In the rows, zero is written as 128.
Each run below is a few steps of one of 7 hidden systems, one row a step.
T, path 1:
[[195 141 134 181 151 184 122 118  92 141 128 124 111 148 141  91 172 141]
 [173 101 151 134 110 102 130 126 114  98 128 164 127 131 166 118 157 209]
 [133 102 143  84 157  75 112  86 150 130 177 177 125 111 106 138 108 146]
 [127 178 145 107 169 130  87 131 145 126 124 165  91 105 103  97  81  77]
 [ 95 155  94 161 143 151 118 165 122  92  75 145 137 103 102  66 129 143]
 [132 115  71 192 132 141 128 106 119 126 172 137 182 130 121 101 169 151]
 [199 120 133 141 107 131 109 116 138 133 174 164 144 135 202 125 136 109]
 [136  86 145  62 119 116 105 146 157 119  91 186 142 104 164 130 119 127]
 [ 90 114 117  74 180 157 105 102 130 155 109 154 130  97  75 123 145 108]]
T, path 2 (9 x 18):
[[126 122 115 184 116 178 142 152 120 141  97  82 162 137  96  92 147  95]
 [156 118 116 168  87 149 129 132  75 124 139 115 157 151 166 170 187 157]
 [155  86 132  87 112  88 157  89 135 153 146 125 115 137 195 165 126 147]
 [137  96 190  67 145 114 120 135 159 151 110 126  99 136  95 150  88  99]
 [ 79 181 144 106 158 154 111 151  99 113  85 116  85 121  72 144 130 132]
 [102 166  94 181 138 129 176 105 107 123 128  79 106 128 113  82 140 168]
 [177 118 150 201  90  98 145 134 134 115 181 106 154 157 129 115 121 143]
 [133 128 134 113  86  78  97 156 138  97 159 160 145 135 168 192  99 126]
 [ 72 122  87  65 146 113 130 128 179 138 116 131 122 117 146 147  85  89]]
C, path 3 (9 x 18):
[[109  66  57 101 169 138 128 127 174 153 115 138 151 141 141 131 116 117]
 [156 153 124 137 188 193 115 125 161 151 150 116  92 165 121 100 130 107]
 [120 173 169 132 117 165 163 143 137 101 110  99  91 134 126  84 163 187]
 [112 110 176  89  88 103 161  86 130 130 168 128 146 106 120 144 169 170]
 [150 150 169 103 107  98  85 107  91 134 149 171 130  95 130 166 113  74]
 [102 130 111 135 126  92 108 163  94 112  49 141 129  94 108 123  81  96]
 [112  73  59 169 164 106 146 113 123 152 118 105 154 141  88 119 113 134]
 [187 142  98 188 158 150 124 118 134 135 176 120 111 174 164 110 131 139]
 [140 148 146 123 102 147 139 170 174  78 124 138 115 147 186 102 139 185]]
X, path 4, 9 rows:
[[ 79 158 113  78 171 180 147 128 159 138  90 104  82 132 126 111 137 133]
 [138 123 147 164 132 168 173 112 140 142 122  89 133 129  92  50 160 144]
 [170 155 166 193  97 131 111 121  70 115 163 136 147 123 106 122 165 138]
 [133 153 159 104  90  62 116 104  85 112 139 159 113  92 159 167 112 131]
 [122  75 124  79 155  70 117 125 145 142  92 155 118 115 116 146  71 112]
 [107 126  63 144 198 152 105 158 147 128  98 128 115 154 100 118  99 124]
 [113 170  81 172 134 157 161 123 158 111 156 101 122 144 161  77 146 162]
 [175 116 171 147  83 137 141 120 159 119 191 135 164 138 156 103 161 142]
 [146 141 192  87  97 142  78 149 117 114 139 173 140 117 127 175 144 105]]
M, path 5, 9 rows:
[[133 155 144 119  99 113 116 187 109  88  70 128  94 141 176 161 104 146]
 [ 61  91  91  94 144 109 157 115 141 144 127  92 135 141  92 177 127 151]
 [159 166 144 162 154 151 131 100 124 166 167  87 100 147 103 115 112  71]
 [138 169 154 173  77 108 135 180  99  76  91 112 116 131 149 120 116 156]
 [ 85  76 100 120 101  84 146 116 133 126 160 117 178 131 109 181 134 153]
 [155 152 119 139 141 138 107 102 138 166 178 124 123 137 143 141  99  43]
 [125 160 123 143 101 141 126 199 133  89  62 114 112 139 170 120 103 121]
 [ 82  75  98 119 123 140 161 132 142 135 129  88 165 155 102 168 162 167]
 [170 153 148 143 130 153 141  79 117 176 184  93 107 145 145 133 140  82]]
X, path 6:
[[140 136 187  81 142 161 134  82 137 144 168 142 109 117 106 118 181 154]
 [163 160 207 113 137 141 109 122  98 137  94 143  88  99  95  93 127 102]
 [103 142 138 140 131  86 123 127  77 102  76 150 119  79  76  93 124 158]
 [126 124  84 156 169  68 123  73 104 136 159 157 128  99 101 104 105 139]
 [182 133  94 161 156  98 101 131 139 118 139 169 108 137 180 102  82 121]
 [125 120 104 114 134 125 111 168 178  78 128 174 134 144 172 121 127 187]
 [107 137 131  77 158 168 117 115 198 126 183 157 132 133 121 117 152 143]
 [142 170 173 108 131 194 118 132 157 135 120 140 116 107 127  67 146  86]
 [115 140 156 133  96 149 128 133  94 108  86 152 158  75 103  74 177 139]]
C, path 7 (9 x 18):
[[ 82 130 108 105 136  88 192  72 135 151 129  86  99 104 127 108 112 142]
 [185 119 190 165 118  97 120 122 136 136 182 119 128 153  90 132 100 110]
 [120 166 119 152 107 111  97 177  81  75 108 144 118 138 143 176 131 171]
 [ 71 108  67 100 113  86 159 111 167 132 134 120 152 108 165 135 100 116]
 [158 118 141 148 143 156  97 147 171 150 168 121 149 160  99 130 100  58]
 [113 177 117 161 124 188 122 178  97  99  87 102 113 150 130 133 163 151]
 [ 99  99 112 101  96 125 198  90 146 148 131  87 143 117 167 115 159 149]
 [193 106 196 108 117 140 105 118 136 159 165 137 129 144 132 154 130  84]
 [118 163 146 104 131 138 100 168  80 105  52 141  86 121 132 159 126 139]]
F, path 8 (9 x 18):
[[ 97 177 120 154 121  86 169 107 131 129 160  66  90 139 118 138  84 121]
 [130 144 146 174  83  78 151 163 149 102 134  85 128 146 132 127  67 113]
 [ 96 117  97 146  84  92 126 171 141 109 137 103 167 151 139 188  92 103]
 [108 133  80 126 112 141 140 137 158 152 138  88 142 149 175 161 100  61]
 [133 117 128 133 104 174 152 170 151 148  83  70 133 159 152 129 120  79]
 [110 114 136 126  89 166 159 150 103 144  95  64 143 156 129 178 167 129]
 [129 129 147 108  96 127 181  89 100 166 128  64 100 138 165 166 148 123]
 [149 108 173 108 107  84 169 121 107 152  80  80  83 134 142 144  94 123]
 [ 96 125 121 125 128  73 145 137  85 127  84  89  96 136 101 183  89 140]]
F, path 9:
[[164 121 104 166 152 191  86 175 106 126  84 139 141 155 129 123 147 110]
 [113 126  91 125 126 186 148 122 123 121 123 120 142 140 166 126 204 186]
 [163  97 178  87 138 151 159  86 162 160 165 113 109 148 137 117 161 155]
 [154 144 214  81 123 119 103 139 107 118 103 152  82 120 113 153 125 137]
 [ 64 155 122  87 129  86 131 102  93 114  99 153 115  66 103 128 124 143]
 [122 132 110 164 161  89 138  79 121 150 153 124 128 100  72  77  93 101]
 [177 146 120 214 131 109  95 160 101  97 135 146 134 146 118 106 104 134]
 [117 116  65 148 114 116 118 153 149  87 151 159 167 141 177 140 140 177]
 [136 100 109  92 158 157 120 122 210 147 179 139 139 160 154 132 122 110]]
Q, path 10:
[[ 72 141  82 120 140 129 119 143 123 146 102  97 131 125 103 166  90  62]
 [132 120 101 177 129 153 154 137 123 163 106  62 138 152 112 116 109  71]
 [163 121 138 192  80 146 148 147 104 135 148  75 156 168 141 151 151 120]
 [136 126 145 116  63 118 135 140 121 127 153 106 146 148 185 202 139 115]
 [112 103 152  63 109 125 119 155 153 142 109 113 126 143 141 197 101  83]
 [ 90 123 133 102 145 163 126 159 119 148  72  85 115 148  79 168 120  97]
 [109 148 126 159 122 146 172 119  83 155  93  47 103 141 106 135 139 120]
 [163 130 163 170  88  88 167 116  95 142 143  66 111 152 135 151 111 123]
 [138 128 148 141  85  74 109 156 112 110 153 117 135 154 136 208  92 119]]
M, path 11, 9 rows:
[[147 134 102 168 175 167 106 113 118 151 118 144 137 109  89  63 134  88]
 [165 127 114 178 122 144 128 148 111  93 104 157 142 127 158  71 163 185]
 [140  78 121 100 128 108 134  99 154 120 173 168 154 129 156 134 163 192]
 [151 147 159  67 158 140  96 100 164 144 161 173  96 117 151 130 117  98]
 [ 97 166 153  80 146 153 111 162 140 103  62 148  90 101 115  96 119 129]
 [ 85 108 127 124 150 151 148 109 118 134 103 118 147 104  54  91 170 161]
 [177 134 149 173 134 131 129  75  89 148 160 144 137 102 109  73 161 125]
 [171 120 146 138 103  79 107 135 111  92 115 190 133  98 171 104 117 155]
 [104  82  91  77 163 100  95 129 156 120 130 190 149 118 125 154 115 145]]
Q, path 12 (9 x 18):
[[155 136 132 158 172 108 117 155 157 122 140 106  81 181 104 136  65 131]
 [ 87 182 100 180 112 129 129 176 144  77 146 102 133 152 116 132 114 155]
 [ 82 151 107 133  90 111 165 103 175 132 190  95 159 114 139 118 114  96]
 [148 128 172 134 101 141 102 138 155 142 164 137 169 118 101 119 112  45]
 [114 121 120 136  88 158  99 159  85 122  86 146 187  99 123 144 162  88]
 [131  74  89 105 124 145 152  90  96 181  98 112 151 117 162 147 164 104]
 [204  92 159 121 153 158 122 130 112 166 106 115  94 174 149 151 139 125]
 [133 138 147 120 117 139 132 173 104  95  85 111  91 165 152 170 147 197]
 [ 80 137 129  82 131  95 175 105 151 127 139  85  83 142 134 162 115 174]]
H, path 13, 9 rows:
[[ 94 131  99 110 110 144 100 148 155 124 177 134 171 146 141 198 131  94]
 [ 82 139  81  94 123 161 135 165 166 129  87 106 131 135 172 142 112  88]
 [125  84 131 126 127 190 151 152 147 161  80  83 151 150 110 114 151  97]
 [142 149 153 146  95 182 142 122  76 153 122  80 134 140 129 156 185 107]
 [142 131 155 120  73  97 168 120  83 138  92  83 103 124 180 159 126 127]
 [135  79 172 100 120  74 137 131 112 147 109 103 115 146  94 188  95 127]
 [ 86 165 127 129 151 105 114 133 101 125 140  96  96 147  67 192  97 122]
 [ 85 158  87 170 132  95 168 133 146 116 132  70 108 143 115 113  79 134]
 [124  98 126 173 101 116 155 138 178 125 186  89 177 159 102 121 117 125]]
H, path 14 (9 x 18):
[[170  45 132 133 120 108 129 131 107 152 127 117 152 168 129 188 136 144]
 [106 158 120  93 145 135 112 126 108 130 149 113  88 162 136 221 136 144]
 [ 96 151 125 102 144 121 169 142 171 126  97  76  66 149 139 120  82 137]
 [123 116 180 151 122 143 153 145 166 132 144  81 140 151  52 101 123 128]
 [102 192 148 163  68 129 134 124 101 111 175 105 154 106 111 134 151 106]
 [113 114 110 130  68  65 150 128 131 124 115 126 159  93 174 125  88  87]
 [129  58 109 121 133 113  90 152 130 146 119 146 178 141  96 180 106  87]
 [ 90 155  58 134 159 168 102 142  99 134 117 116 125 149 130 183 143 116]
 [127 116  84 139 140 154 182 128 154 149  99  69 104 165 176 108 128 139]]

Which system made each of these runs?
path 15:
[[117 128 139  95 154 172 132 112  78 162  92  97  93 142 107 176 172 141]
 [146 149 159 124 130 114 169 115  89 144  77  80  55 137 149 127 115 144]]

Q
path 16:
[[146  55 103 140 147  84 123 104  72 155  93 141 146 120 103 149 126 138]
 [176 120  82 158 189 101 103 100  99 148 137 151  92 148 147 134  99 129]]

M
path 17 (2 x 18):
[[120  97 117 171 109 137 156 171 152 128  81  85 160 138 100  85 106 106]
 [130 120 109 171 108 154 122 145  95 132 158  90 162 175 119 196 163 132]]

F
path 18 (2 x 18):
[[153 129 145 121 150 127 111 130  53 128  83 131  80 143 123 173 153 177]
 [125 138 133 112 167  92 163  83 105 140 120 102  56 135 121 133 118 184]]

H
path 19, 2 rows:
[[ 83 120 157 137  81 106 141 168 135 109  93 100 164 108  69 122 103 101]
 [ 87 125  97 157 105 115 131 107  90 150 137 105 178 100  84 148 130  73]]

H
path 20 (2 x 18):
[[174 141 121 157  79 117 126 110  80 129 133 144 145 109 204 131 149 108]
 [151  41 102 104 132 101 140 127 140 148  79 146 151 126 165 122 118 138]]

F
path 21 (2 x 18):
[[116 135 159 144  70  62 142 110 105 110 130 141 159  68 115  94 112 118]
 [138  80 111 140 120  92  83 138 120 131 131 177 190 104 105 140 102  81]]

M
path 22:
[[126 152 132 150 130 177 122 101  73 134 122 141 147  94  98  91 200 138]
 [164 144 148 132 118 106 135  67  58 145 127 148 110  84 153 111 159 136]]

X
path 23:
[[105 125 104 140 103 130 120 124 167 118 163 161 198  87 126  81 133  90]
 [148 103 122 126 124 170  98 110 135 152 146 171 188  99 128  99 164  76]]

Q
path 24 (2 x 18):
[[123  96  88 137 145 187 160 147 164 132 100 100 139 161 147  94 167 166]
 [153 143 151 152 122 189 138 110 124 136 181 105 136 160 125 131 199 160]]

X
path 25:
[[109  82 146 118 105  93 101 133 136 120 155 159 195 108  70 155 123 109]
 [109 151  80 116 154 158  83 110  86 154 116 155 137 102 129 157 140  66]]

Q
path 26:
[[177 106 137 110 182 146 126 122 168 132 141 146  84 168 153 109 132 180]
 [132 142 186  95 151 143 110 139 172  95 151 166 105 131  95 105 142 183]]

T
path 27 (2 x 18):
[[150  89 190  80  90 118 126 138 141 117  94 168 147  93 144 106 141 133]
 [109  92 131  80 163 131 102 109  94 137 104 168 133 109  82 159 166 161]]

Q
path 28:
[[ 58 176 152  72 128 162 131 113 137 130 138 118 118  99  87 140 155 114]
 [129 130 150 134 118 135 158  94 116 167  97 101 131  85 101  64 121  67]]

X
path 29 (2 x 18):
[[135  82 136 155  98 148 118 169 105 140 105  95 178 158  93 175 141  99]
 [139 138  78 156 114 137 139 104  67 156 130  95 128 139 180 175 152 107]]

M
path 30 (2 x 18):
[[156 133 167 100 104  78 114 133 133 134 115 144 106 112 161 142  65  70]
 [ 87 113 101 110 149 124  97 180 116 118  65 133 129 136  93 174  98 116]]

M
path 31 (2 x 18):
[[141 103 194 125  92 145 134 164 149 108 149 108 148 167  96 160 159 170]
 [111 161 155  71  93 116 118 103 113 130 166 142 120 108 164 193 143 114]]

F
path 32, 2 rows:
[[198 105 118 154 174 141  94 144 136 140 103 163 115 146 148  89  99 106]
 [112 121  93 128 157 169 102 175 126  92  90 154 134 148 125 135 165 191]]

F
